rotation steps, each row followed by its count of steps
The counts run from 0 to 286.
[112 163 138 133 111 133 117 104 148 129 142 136 171 168 140 142 141  56
 119 139 116 122 105 115 155 128 152 168 160 138 105 114 126 175 117 117
 133 162 134  84 174 130 184 137 118 154 133 117 127 144 170 112 114 161
 140 141 116  82 143 120 170 140 106 138 210 128 143 102 130] : 255
[103 120 112 135 139 149  92 107 138 118 146 113 135 143 133 162 140  78
 123 140 104 136 105 103 152 134 140 197 167 144 144 110 136 167 117 127
 136 147 118  85 155 111 194 109 130 188 145 116 133 147 181  99 129 139
 138 153 102 115 147 167 140 134  90 136 191 128 120 110 174] : 165
[100 139 110 118 116 128 105 108 143 124 133 128 178 145 117 138 182 100
 122 137 116 124 119  99 158 128 136 155 193 138 146 141 106 168  93  78
 124 128 113  75 158 118 175 109 150 172 143 130  93 151 146 119 159 138
 116 148 108  90 133 137 177 141 115 147 181 123 131 102 178] : 127
[ 89 139 141 104 141 138 143  90 123 120 120 158 133 164 121 153 139  68
 139 158 123 131 120  71 155 112 158 172 184 130 137 123 108 156 119  87
 144 129 108  78 148 129 183 138 114 167 149 175 107 116 145 124  93 157
 129 139  69  90 132 114 173 124 128 132 157 123 134  99 119] : 56
[ 77 139 135 110 136 128 142 100 114 119 113 138 146 167 120 154 152  59
 136 156 128 114 124  86 152 121 147 151 177 146 140 128 115 160 118  60
 131 136 119  79 157 127 195 139 113 165 135 159 107 133 126 118 109 155
 121 123  66 103 134 108 168 123 136 122 147 108 133  90 125] : 195
[ 93 140 103 118 158 135 109  99 129 141 138 162 138 161 117 150 155  68
 101 174 131 106 118  80 143 157 143 173 160 140 149 134 120 178 120 101
 130 124 120 140 166 113 223 119 135 177 125 141 119 122 135  97 126 147
 124 124  95 112 146 115 163 142 121 144 145  98 117  97 153] : 46
[ 92 143 102 103 133 130  97  93 126 126 144 120 160 156 126 128 176 103
 132 157  98 132  93 118 154 133 121 166 159 134 140 139 107 179 110  94
 126 130 107  85 149 132 204 113 135 172 115 144  90 148 167 107 128 131
 122 147  75 107 120 113 159 129 121 124 191 102 104 106 139] : 2
[ 96 146 120 116 132 132 104  96 124 136 146 121 171 156 124 125 167 109
 142 153  93 128  94 131 153 139 133 159 154 133 133 144 109 189 100  87
 131 134 116  85 161 137 201 115 122 172 109 129  86 146 177 106 124 140
 127 141  77 103 106 104 171 131 121 128 200 101 122 108 140] : 140
[113 143 124 102 126 144  99 111 127 136 142 170 126 156 116 135 145  96
 117 184 114 111 130 112 161 141 159 147 161 117 117 152 126 208 109 110
 135 135 116 124 169  98 207 135 149 148 136 130 104 145 149  82 117 146
 121 154  93  75 130 112 180 133 133 153 160  89 135  93 131] : 135
[ 97 135 108 117 144 162 100 102 131 111 155 170 126 151 115 167 134  75
 103 159 116 124  89  93 163 142 172 183 176 121 142 122 119 178 125 143
 138 150 116 117 140 116 178 125 141 174 132 144 126 141 171  90  85 155
 128 143 100 103 155 131 142 129 101 123 167 120  90  99 132] : 202
[110 128 115 121 131 153  83 103 110 129 157 162 107 144 132 143 133  72
 117 172 121 125 112  80 158 122 146 177 159 136 111 122 145 172 120 135
 156 136  97 112 163 110 194 127 128 166 164 135 121 107 178  80 109 144
 135 155  76 104 139 122 168 107 108 153 164 126 130 101 139] : 31
[ 91 137 102 140 129 144  99 116 114 125 148 134 151 153 124 136 152  60
  90 166 136 115  97  93 168 111 140 162 169 161 107 113 125 173 150 107
 138 139 101  95 162 117 215 128 118 154 145 131 121 122 146  89 123 152
 130 118 101 134 175 137 135 130 109 128 157 119 122  89 157] : 48
[ 96 151 129 109 133 141 117 113 132 124 167 166 157 160 107 136 145 101
 102 162 123 120  84  96 161 125 190 149 184 102 119 136 100 177 117 113
 136 144 114 111 155 123 181 133 165 143 115 156 101 141 169  98  98 164
 121 141  93  87 135 112 166 146 127 131 169 117 113  99 135] : 101
[107 132 121 116 116 147  91 120 132 129 128 145 138 151 130 145 151  60
 121 148 117 123 127 119 156 139 137 186 147 149 125 139 163 182 100 128
 124 141 127 103 164  89 173 119 134 175 152  94 122 145 162  96 145 142
 144 165 110  86 141 120 181 129 111 144 185 123 137  88 165] : 131
[101 156 132 116 112 161 118 126 128 119 128 155 141 171 120 157 136  58
 110 164 126 119 103 132 171 124 172 178 149 146 114 129 149 191 147 136
 128 152 126  99 140  93 170 134 137 156 148 120 133 156 165  96 100 163
 146 151 113  81 161 121 148 146 123 121 187 105 113  87 142] : 97
[ 93 153  99 130 130 137  86 110 133 126 152 127 161 145 120 137 154  87
 108 154 122 109 124 112 158 130 141 154 164 142 126 131 130 195 107  91
 117 159 130 105 184 126 215 126 140 169 118 109 129 146 141  99 137 139
 109 111 101  89 136 135 174 125 114 150 167  94 147  87 129] : 151
[ 78 128 116 136 143 146  95 114 121 119 161 150 130 133 125 162 132  76
 136 143 123 108 121 113 157 149 165 190 160 134 137 123 152 194 105 116
 136 169 133 111 183 103 188 125 150 184 128 117 136 124 155  83 131 133
 132 134  85  89 130 128 165 120 106 144 158 114 141  90 135] : 29
[106 139 104 115 144 153  91 100 116 124 157 165 106 143 134 140 142  73
 109 178 124 123 115  74 155 135 143 175 148 137 127 121 135 175 111 133
 146 131 101 135 168 112 195 122 143 171 145 149 131 105 166  91 116 137
 133 150  85  99 140 117 173 117 111 156 158 122 126  94 140] : 169
[ 78 151 107 107 114 146  95 127 123 111 142 123 152 140 138 149 163  62
 126 148 125 119 118 130 158 124 135 182 153 150 142 130 157 181 110 121
 118 159 127  93 162 100 169 129 156 185 143 117 131 151 152 104 143 148
 141 151 105  71 147 120 181 127 130 129 195 122 133  86 148] : 130
[107 126 106 132 123 143  95 119 125 138 140 192 152 150 100 136 134 103
 106 167 121 111  93 106 166 137 176 172 174 126 112 150 121 190 127 126
 140 114 102 108 140 100 173 108 144 151 154 128  91 124 182  75 112 132
 131 158  83 118 137 120 147 131 112 136 154 114  85  89 164] : 225
[109 131 136 142 132 128 124 121 143 150 129 156 163 174 121 153 128  48
 108 149 121 108  91 110 143 160 163 188 148 150 110 129 124 177 136 112
 132 129 137 102 166 114 191 118 106 152 134 107 102 140 163  92 124 153
 143 134 109 120 149 121 152 150 100 135 183 110 111 106 170] : 221
[115 157 129 104 143 139 123  94 146 125 129 183 136 167 117 165 142  66
 109 156 118 125 107  81 137 159 158 168 173 118 149 129 103 174 106 114
 127 138 128 122 149 126 186 129 122 164 129 150 110 129 156 114  96 156
 119 133 108  83 137 100 177 140 118 141 176 107 101  98 127] : 79
[ 99 135 138  96 140 144 115  91 112 132 145 149 109 158 122 127 140  99
 146 177 108 141 114 101 157 125 156 168 156 124 122 136 130 178 122 113
 153 131 103 110 148 121 195 132 134 163 138 164 103 120 178  96  94 141
 140 166  49  96 110 106 174 116 130 142 165 104 133 103 113] : 157
[ 87 139 105  97 125 140  99 102 118 111 142  98 156 152 125 134 174  91
 134 151 103 147  85 121 157 118 118 173 159 147 130 136 130 164 117 102
 129 138  95  71 140 123 190 127 130 173 121 149  97 148 171 106 132 142
 132 154  84 114 135 122 154 120 116 107 199 115 112 103 157] : 3
[113 153 122 109 131 128 131  84 151 131 116 176 156 167 117 170 144  58
 118 148 118 116 120  78 135 149 152 166 179 125 150 128  99 169 104  92
 117 139 138 105 152 134 182 130 115 170 128 140 111 134 148 128 100 158
 117 130 105  90 134 107 183 139 110 141 174 113 110  93 130] : 217
[104 134 137 110 118 132 124 100 146 119 117 177 145 162 111 176 136  69
 118 133 124 113 128  71 151 134 169 155 205 118 146 143 103 165 104  88
 120 138 122  77 154 113 165 136 116 170 149 136 103 143 140 123 103 161
 106 147 104  91 142 123 173 128 112 134 164 124 130  92 142] : 216
[ 96 130 133 121 126 158 127 102 123 114 114 127 138 180 123 162 138  56
 122 157 115 138 100 103 165 120 140 181 163 155 135 121 132 169 144 106
 127 138 119  72 138 115 197 127  91 159 150 127 118 162 165 120 102 156
 143 147  99 117 160 137 133 140 110 121 181 106 109  96 155] : 198
[106 145 120 111 105 137  94 114 121 130 150 124 164 165 122 120 149  96
 108 154 108 130 100 105 167 113 142 136 178 136  95 136 120 172 122  94
 125 149 109  76 172 119 206 139 117 135 125 110  96 157 150  96 120 161
 109 137 100  98 150 127 167 126 107 130 192 116 141  97 140] : 276
[117 132 136 114 124 139 111 124 129 141 145 148 147 168 123 125 133  89
 125 166 109 131  87 135 157 144 151 175 139 135  96 135 144 183 124 131
 146 134 109 110 151 101 183 129 127 147 143 119  94 144 194  80 115 147
 154 174  84 111 128 107 164 137 107 135 197 114 118 106 156] : 120
[ 89 151 116 114 117 128 120 111 125 126 135 184 171 140 106 147 153  96
 124 149 128 107 128  97 161 120 167 156 192 121 146 148  96 182 103  85
 137 129 118  83 143 125 151 115 159 172 150 156  96 127 151 111 117 144
 123 139  73  84 123 101 177 125 133 130 153 113 113  82 133] : 90
[ 72 127 136 147 121 149 132 119 117 130 124 148 156 165 116 141 131  84
 142 144 131 108 129 123 178 102 177 177 168 148 115 130 129 183 131  85
 147 143 128  49 152 115 170 110 131 171 152 137 116 129 157 109 116 146
 149 130  66 105 143 129 142 140 125 123 155 109 124  83 136] : 211
[111 135 128 116 113 140 118 108 143 131 110 169 146 156 104 149 146 100
 122 161 124 115 143  95 169 114 170 166 195 119 141 153 106 185 106  96
 138 109 121  82 144 102 166 102 153 161 166 138 103 143 153 116 134 138
 129 156 104  78 137 131 176 157 126 157 150 121 124  84 178] : 249
[108 117 114 107 130 155  93 113 123 131 134 155 107 144 122 151 152  85
 116 174 126 124 137  87 161 129 156 171 168 125 139 147 144 183 110 120
 133 127 106 119 155  78 200 124 151 170 160 126 118 142 144  90 141 140
 126 168 103  91 153 136 171 130 119 157 156 107 143  93 176] : 9
[107 122 127 115 126 126 117  91 116 143 125 170 132 156 122 141 131  75
 128 158 113 127 127  64 153 124 137 165 183 133 112 130 106 158 111  91
 148 114  93  76 151 127 180 118 111 164 168 149  92 105 162 107 110 140
 127 149  71 114 134 112 170 112 104 147 159 132 122 100 143] : 193
[ 84 146 107 120 128 156 104 104 105 118 145 117 150 164 126 125 151  81
 126 169 117 126 111 119 177 106 135 150 153 152 113 128 127 190 138  85
 135 142 106  80 157 135 213 126 112 156 127 134 114 127 155 104 109 143
 122 125  70 116 138 123 148 120 123 122 158  85 125  88 113] : 174
